In the rows, zero is written as 128.
Each named move below is a turn or a mirror, shown by a few rows before and after it. Which moves, in which order, take the first row of each later pair to the second? The first pair is answered.
move V:
[156 142 118  92  92 134 141 134 157 154 118 110 106 117  95  90 139 160
 114 115  91 102 133 174  72 106 114 130 147  95 123 112 141 106 110 122
 137 145 121 136 160 103 171 148 105 117 135 155 103 151 133 121 136] |-> [116 125 103 110  83 159 138 125 147 141 123 110 118  94 106  98 152 145
 114 117  94  94 150 153 102 137  73 132 153 145 121 133 138 111  96 105
 118 134 123 112 167 121 135 143  93 102 172 111  94 169 137 118 108]
[132  81 145 171 114 121 135 130 131  89 147 160 159 124 125 133 169 103
 126 123 103 125 113 116 130 116  92 120 137 144 108 135 113 147 128 115
  77 111 124  87 135 152 100 136 119 110 138 113 125 114 120 125 123] |-> [169  91 151 159 110  86 143 142 146 117 139 143 147 142 107 129 155 121
 132 107 111 140  89 137  95  71 133 124 137 100  98 120 122 133 146 125
 103 122 121 108 130 133 144 140 123 122 103 159 146  87 125 136 136]
[130 139 138 120 149 127 121 124 125 148 118 116 117 144 122 130 109 146
 144 138 144 139 115 128 109 128 155 139 150 110 141 112 131 124 130 140
 151 133 144 145 126 123 121 104 138 144 103 133 143 126 120 131 125] |-> [109 118 134 125 139 160 116 106 106 130 130 132 117 128 127 126 127 125
 131 146 143 131 129 117 129 160 134 137 144 144 124 133 129 133 112 128
 136 126 139 141 127 137  98 106 124 123 137  93 131 149 126 124 118]
move U:
[107 107 105  92 147 132 152 110 101  91 126 143 128 118 139 161 138  96
 129 119  96 106 131 129 112 135  93 110 124 120 107 128 115 156 129 115
 116 131 134  97 105 152 127 134 151 124 149  99  76 133 127 139 120] |-> [104 105 100  94 145 139 154 107 110  92 122 125 125 114 144 161 132  99
 128 108  98 107 138 120 120 142  86 109 119 123 113 135 117 151 123 119
 109 124 138 105 110 158 116 127 165 128 154  98  88 126 125 146 119]
[134 132 121 134 148  87 115 160 146 139 130  94 141 140 165 150  95 142
 130 134 165 147  89 138 147  69 151 152 106 119 131 130 148 123 125 155
 111 117 109 178  76 126 147 150 153 132 122 125 163 104 143 132 128] |-> [148 125 120 121 126  71 121 151 156 143 123 105 149 147 126 136 112 144
 126 120 131 143  96 147 122  50 147 128 121  99 123 134 130 118 144 136
 121 124 106 155  99 114 171 162 144 140  95 162 138  82 137 136 127]
[131 162 136 111 153 143 123 123 113 151 130 122 110 116 123 115 130 138
 136 134 152 124 142 125 119 155 137 140 115 132 134 117 146 108 115 129
 154 110 132 140 129 124 125 107 134 131 119 133 125 148 119 124 152] |-> [148 151 133 107 137 135 128 117 131 158 125 125 119 128 102 125 133 134
 137 135 139 126 138 132 109 150 136 125 124 117 125 115 138 114 122 127
 148 119 135 126 137 114 135 112 123 127 114 150 114 144 116 120 155]
[132 124 127 139 133  90 124 141 135 110 124 129 127 130 156 138 113 126
 128 119 130 147 114 139 156 110 134 119 108 132 112 152 137 137 121 126
 101 123 139 127 152 139 122 142 150 147 151 106 141  97 156 147  98] |-> [149 117 130 138 124  90 128 135 137  99 118 142 127 132 143 138 122 133
 124 102 117 141 118 142 143  91 134 119 118 112 103 147 121 143 143 116
 102 134 143 117 159 131 129 152 142 153 137 128 128  90 142 143 103]
move D:
[125 135 131 126  90 146 129 142 159 137 106 114 108 136 108 128 155 148
  87 138 116 114 172 131 123 143  96 134 111 100 123  92 125 124 123 132
  96 121 139 148 163 121  92  82 164 125  83 172  89 138 140 126 182] |-> [123 115 107 147 106 146 127  97  99 138  83 142 138 137  83 108 162 127
 131 150 111 123 132  92 134 145  92 128 133  97 139  91 102 126 123 115
 107 132  93 122 160 143 100  60 133 151  97  99 100 145 147 143 186]
[149 185 148  76 168 120 120 113 117 131 104  85 106  92 141 116 107 118
 116  94 161 129 115 128  81 137 131 130 100 143 123 128 130  84  86 133
 152 175 132 161 155 112 120 135 164 131 158  99 135 107 126 125 123] |-> [147 180 138  70 165 126 126  99 113 125 109  95 104  91 122 118 128 114
 119 102 151 124 127 122  82 162 112 138 101 144 125 125 123  97  80 117
 143 161 145 147 163 118 105 128 157 127 166  95 127 127 118 125 134]
[143 135 157 115 118 116 144 163 171 141 154 105 137 103 140 153 129 155
 132 111 134 127 162 162 130 124 152 165 111 128 120 128 142 136 143 151
 105 122 151 169 144 108 138 127 151 103 107 160 146 110 100 125 130] |-> [136 111 138 116 108 143 140 104 115 119 144 147 142  96 109 133 162 125
 144 136 106 108 175 134 120 170 117 138 145 150 131 130 120 151 125 110
 119 104 133 110 168 129 106 108 120 101 147 115 105 138  86 113 143]

Each pair is 2 to 3 moves apart.
[111 141 123 129 175 162 124 105 106 127 113 121 132 111 128 127 111 125
 163 149 166 134 100  89 130 134 136 143 124 124 144 125 116 112 128 118
 132 130  96 142 114 146  93 105 130 161 156  50 143 157 123 124 150] |-> [122 158 144  87 154 179 142 100 130 135 117 125  96 105 108 114 135 130
 140 142 141 103 146 115 111 172 121 111 132 131 142 133 120 111 132 103
 159 127 131 121 138 132  90  91 122 138 165  99 102 168 107 103 169] -> V, D, D
[117 135 114 116 115 183 132 146 119 118 156 143 121 117 105 149 145 114
 118 148 125 110 169 108 127 181  97 150 136 163 132 136 124 135 120 129
 104 121 162 118 130 113  82  90 118 114 163 156 127 144 143 102 136] |-> [156 135 126  98 105 143 138 146 139 140 138 136 120 136  89 138 151 136
 129 131 104 116 147 132  89 134 117 149 142 109 133 108 118 125 144 130
 132 124 155 110 135  80 132 103 106 132 111 213 124 118 140 102 147] -> U, V
[164 125 132  52 111 128 140  37  79 106 121 137 148 166  91 116 114 132
 168 137 114  96 149 122  68 117 128 109 182 127 192 121 106 163 124  92
 148  84 111  75 170  97 119  98  77 120 108 142  74 136 120 132 187] |-> [182 137 138  56 119  87 151  74 112 126 119 114 164 180 107 117  85 150
 168 113 123 124 119 128  65  55 163 128 160 100 196 108 106 148 133 119
 142 102 105 118 142  83 140 110  91 129  82 179 108  99 129 151 181] -> U, D, U
[ 83  99 115 100 104 116 121 172 160 122 152 117 115 116 168 143 148 118
  96 115 144 117 193 129 151 180 108  92 116 160 144 135  94 150 141 128
 106 125 157 129 129 148 123 122 145 107 147 144 152 160 123  93 126] |-> [ 99 117 132  85 124  93 113 194 177 148 142 104 112 139 169 152 127 142
  96 103 166 128 168 137 138 146 148 108 107 133 144 115 102 132 145 144
 136 137 156 161 109 143 148 122 164 128 121 179 173 132 126 104 134] -> V, U
[127 150 132 117 142 142 115 120  83 126 124 116 100 114 110 104 129  95
 130 156 127 124 143  99 119 144 144 124 157 142 168 136 152 126 127 134
 174 126 102 147 132 120 119  85 138 142 146  79 135 163 118 120 124] |-> [119 162 140 114 135 142 118 130 110 120 135 112  89 110 128 120 128  89
 105 148 136 128 169 101 122 167 145 128 139 145 162 133 147 127 117 138
 161 126 124 152 137 118 107 102 152 123 150  89 122 171 119 112 125] -> V, D, V
